In the rows, zero is written as 128.
Each row of Z is roughly a mix of the hidden directions of one of a few groups.
Z, 142 rows:
[[ 99 176  96 136 104 164 137 147  65 148 156 142 111 172]
 [132 109  78  56 166 171 137 144 154 119 130 129 107 164]
 [173 150 114 120  77 172 109 160 130 177  79 118 130 153]
 [121 173 112 107 153  74 116  98 151  89  89 101 164 163]
 [101 165 199 182 127 117 117 174 141 160 113 120 113 135]
 [162 105 149 103 116 169 178 126  77 124 160  94 171 108]
 [176  90 154 139 148 155 135 166 175 157 155 112 116 181]
 [157 162  75 116 102 118 180 174 138 111  92 144 122 167]
 [122 149 131 146 139 176  81  80 133 151 148 194 153 148]
 [153 177 108 108  84  96 123 111 184 152  89 142 161 147]
 [180 165 142 156 164 137 120 115 127 174  58 121 144 134]
 [111  80 105 130  89  78 111 167 147  87 149  94  97 102]
 [196  89 140 154 106 151 160 182 117 126 134  88 111 116]
 [128  80  75 141  88 139  78 132 124 109 183 144 151 150]
 [ 84 114  79  97 127  86 179  78 155 139 146 132 106 121]
 [114 111  76 110 149  92 170 101  81 154  97  94  91 128]
 [113 116  86  91 141 104 129  94 164 109 180 103  71 148]
 [152  86 135 123 159 112 126  91  71 177  85  95 109 141]
 [128  88 156 143 114 180 152 174 178 133 150 161 118 168]
 [ 99 141 105 129 141 128 118  93 163 159  36 108 124 126]
 [104 175  84 122  84 123 138 159 137  79 128 167 103 169]
 [156 165 121 114 177  66 147 128 128 153  64 140 134 112]
 [133 183  73 160  89 136 114 122 140  80 108 165 105 152]
 [115 177  65 135 134  97  98 116 137  83 104 169 127 161]
 [124 107 174 145 146  97 112  70  86  76 138  91 129 145]
 [142 129 121 160 116  29 150 147 147 118  89 122 121 125]
 [102 164 174 154 109 182 142 174 112 114 165 160 110 151]
 [137 110 119  61 159 129 152  91 157 140  85 159 166 159]
 [131  95 105 104 122  70 106 125 108 206 147 126  97 135]
 [140 107 143  89  98 110 134 146  99 128 113  37 145 106]
 [162 136  85 152 154 168 142 113 137  94 160 196 104 148]
 [141 164  80 146 117 128 132 137  77 122 143 170  56 121]
 [133 142 172 136 100 116 180 101 138 189 104 153 163  92]
 [ 81 149  38 135 154  93 118 126 149 137 135 132 154 134]
 [ 92 133 120  92 131 114 163  80 181 178 104 131 170 139]
 [196  80 114 108 127 176 183 122 111 126 140 114 151 121]
 [101  89 119 164  83 113 147 134 134 121  88 172 144  65]
 [ 86 174 152 123 164 154 151  83 124 149 152 185 140 152]
 [125 124 142 141 171 166 165  87 156 134 165 190 160 145]
 [114 130 129 106 141  88 138  75 106  64  85 122 163 162]
 [142  97 137  99 143 141 141 182 129  77 196 127 160 110]
 [134 129 133 134 113 103 138 185  89  76 202 137 131 132]
 [122  77 193 111 158 134 127 114 111 173 140  83 136  94]
 [175 114  94 156 121  83 103 131 107 169 160 139 187 110]
 [144 161  37 112 123 115 152 130 159 112  93 136 122 156]
 [106 165 115 145 107 109 118 112 110 141  58  86 179 157]
 [139 161 112 143  62 156 146 145 165  81  98 156  95 141]
 [120 138 106  85 129 170  95  96 171  62  96 137 105 127]
 [132 128 171 160 153  92  81  97 108 111  60 106 119 109]
 [ 79  86 103  90  88 151 158 118 165 114  86 165 128 126]
 [158 118 156  84 118 166 155 131  75 136 153  75 170 128]
 [160 124 104 144 174  83 123  74 112 110 165 116 163  88]
 [141  93 116  57 141 111 146  88 102 169 157  88 147 135]
 [147  84  72 133 131 139 151 151  57 161 150 113 110 112]
 [ 83 110  82 140 152  86 106 116 186 121 156 127 161  93]
 [150 161 119 160 158 181  80 105 122 122  99 174 168 143]
 [179 100  49 122 134 130 128 105 124  75 145 146 114 112]
 [ 65 151 189 156 112 119 107 143 149 144  85 136 165 116]
 [105 110 146 149 129  94 122 149 206  99 116 165 170 103]
 [144  87 135 126 142 140 126  63 175 189 145 120 139  95]
 [147 132 207 136  94 136 107  99 177 136 134 165 161 126]
 [157  88 124 112 143 109 132  90  87 177  90 104  72 140]
 [102 140 171 152 179 101 126 107  85  82 107  93 166 130]
 [184  90 157 129 141 128 132 114  90 144 179 106  71 112]
 [105  65  91 118  98 103 112 142 149  82 185 143 120 117]
 [146 111  97 145  37 149 115 138  91 120 102 145 107 146]
 [122 136  63 129 104  68 172 102 128 156 165 109 127 107]
 [199 118  92  91 149 132 121 156 152 164 158 163 161 126]
 [158 161  65 124 124 110 161 170 125 116 143 171 150 175]
 [139 111  88 135 108 107 110 100 134 216 138  89 151 141]
 [141 123 118 176  90 112 131 153 129  84 207 133 124  98]
 [133 117  53 139 102  99  99 139 126  90 126 159  72 112]
 [157 127 108 148 106  98 165 110  64 131 174  78 149 112]
 [104 145 126 113 138 144 115  89 150 153  32 113 110 138]
 [131 121 108 134 117  61  97 133 140 151  63  85 106 101]
 [104  96 173 184 103 149 161 158 155 131 134 174 153 101]
 [125 116 101 134  65 147 108 152  74 135  96 179 138  92]
 [111 134 144 144 135 167  88 113 142 124 184 199 165 136]
 [128 135 146 100 103 199 140 120  73 150 141  96  82 143]
 [184  99  52 124 140 137 134 106 119  97 158 163 108 122]
 [112 171 122 129  80 141 122 144  92  81 159 165  86 167]
 [145 168 178 126 118 146 142 137 179 100 198 130 150 110]
 [159 138 136 156  83 155  76 200 100 115 105 119 123 129]
 [154 134  87  83 118 182 156 144 164 115 162 172 145 155]
 [134 136 174 161 102 120 172 119 101 173 106 150 178  86]
 [152 128  96  98  57 180 147 137 116 147  87 124 120 162]
 [106 126 101  96 124 167 192  87 148  75  96 144 131 116]
 [118 141 103 109 143 114 100  92 147 132 129  64 185 179]
 [131 166  91 126 127 130 100  92  55 107 136 164 156  92]
 [125 152 139 124 127 139 115  84 146 153  32 137 106 149]
 [136 139 108 154  82 156 116 158  62  89 145 165 134  90]
 [124 122 162 152 125 109 122  85  83  78 165  64 126 141]
 [ 99 109 110 151 119 162 131 176 113 150 134 142  46  97]
 [118  96 143 176 150 134 167 112 205 112 118 164 148 115]
 [147 135 127  81  90  91 153 135 155  80 137 173  90 166]
 [152 131  82 144 117 174 126 111  95 111 122 209 146 110]
 [184  89 147 129 149 166 139 158 165 145 167 114 125 181]
 [148  84 127  55 132 165 142 114 127 154 156 105 160 169]
 [ 98 171  79 149 135  78 138 170 119 131 111 163 155 170]
 [138 123  89  87 136 145  83 138 158  87 122 120  74 180]
 [126  74 129 164 123 121 165 105 163 121 109 160 177  74]
 [160 159 136 159 147 144 108 163 175  81  98  90  95 160]
 [ 92 160 162 155 125 119 168 147 143  94 142 176 168  79]
 [ 76 157 104 112 118  90 136  79  87 108 108 136 137  73]
 [ 98 142  40 107 173 118 109 109 153 123 105 107 148 125]
 [134 165  92 128 131  96  73 151 117 127 140 124  54 160]
 [ 80 128 132  86 101 161 180  79 169 141 137 105 140 150]
 [127 180  72 152  98  99 134 145 144  94  95 169 118 164]
 [ 83 118 103 127 181  98 105 125 145  93 158 108  63 130]
 [169 102 170 142 130  94  94  78 140 154 182 119 162 127]
 [ 85  97 203 125 147 119  90 101 100 143 131  95 113 100]
 [141 152 141 132 146 154 219 111 101 158 134 134  84 127]
 [185 143 156 129 147 167 154 188 110 135 165 140 112  88]
 [135 156 125  93 170  88 169 114 159 119 123 160 194 112]
 [ 78 119  89 105  95 189 133 133 146  96 143 121 165 166]
 [209 131 104 142 156 158 106  87 149 106  91 136 147 117]
 [128 147 116 115 120 106 107 106 131  73  53  99  78 126]
 [ 92 130  69 104 190 118  88  94 144 137 136 136 167 131]
 [171 131 157 177  85  72 131  91 124 142 141 157  91 134]
 [181  74 109  95 116  93 133  75 110 138 138 140  84 142]
 [167 114 147  94 105 144 151 158  96 137 108  44 129 126]
 [ 88  98 136 137 180  93 128  93 150 138 199 118 124 103]
 [149 101 137 115 119 111 155 188 117  78 196 112 134 108]
 [ 97 123 125 176 107  57 146 123 133 190 160 135 127 124]
 [112 148 101 210 103 107 131 107 131 194 130 134 133 119]
 [ 74 101  93 144 130 119 191 127  91 153 147 129 104  84]
 [143 146 104  95 132 176 138 109  88 146  74  76  91 142]
 [174 127 206 143  76 131 141 130 127 111 106 158  96 138]
 [ 90 136 136 152 132  77  90 141 165 185 106 153  87 146]
 [164 150  93  87 119 149 131 169 176 169  91 171 128 136]
 [ 82 149  67  96  97 164 153 124 144 139 109  94  86 137]
 [149  79 209 120 133 112 135 100 123 172 129 102 116 101]
 [160 104  67 132 119 137  54 172 129 125 129 151 126 155]
 [188  79 111 134 104 125 110 157 117  91 128  78 159  96]
 [ 87 142 181 110 134 157 172 114 135 121  62 133  88 129]
 [142  95  85 149 182 108 116 155  67 144 164 103 124 107]
 [127 140 125  98 138 150  50 117 147 101 114 126 190 162]
 [158 153  71 104 138 162 114 117 160  70  77 134 126 137]
 [145 142 130 132 100  92 160 162 172  94  51 137 117 138]
 [186  83  56 125 120 109  86 134 115 133 145 149 108 127]
 [162 147  91  87 125 143 129 164 177 172  87 171 129 136]
 [123 116 188 155  79 112  86  85 144  94 106 164 121 142]]

Here is one row of each group, with its name. Which group are the others in?
[123 126  95 113 143 125  80 131 148  71 170  94  81 165] : C
[146  93 122 112 101  86 127 162 134 135  99  48  95 114] : R
[139 182  86 133  87 164 147 156  86 109 130 144  98 172] : L

[134  66 159 124 119 143 159 161 184  99 157  85 138 141] : R
[123 126 187 146  85 129 152 124  82 189 142 122  88 143] : L
[ 98 146 111 179 137  86  96 135 179 120 100 168  84 129] : R
[116 155 117  95  81 132 200 121 144 117  85 160  92 119] : C
[155 140 133 180 143 106  69 137 110 187 127 173 145 124] : R
[ 88 144 190 125 140 100 147 116 146 181  86  87 148 123] : R
[125 137 124 106 141 149  52 117 156  96 112 128 190 161] : R
[167 128 146 161  96 183 106 192 112 155 150 148 134 104] : C
[ 76 113 110  82  75 122 111 121 115 145  63 137 148 107] : R
[ 62 113  83  82 170 125 127 122 141 167 161 109 151 128] : L
[ 90  92 145  85 150  84 153  90 170 139 147  83 147 130] : R
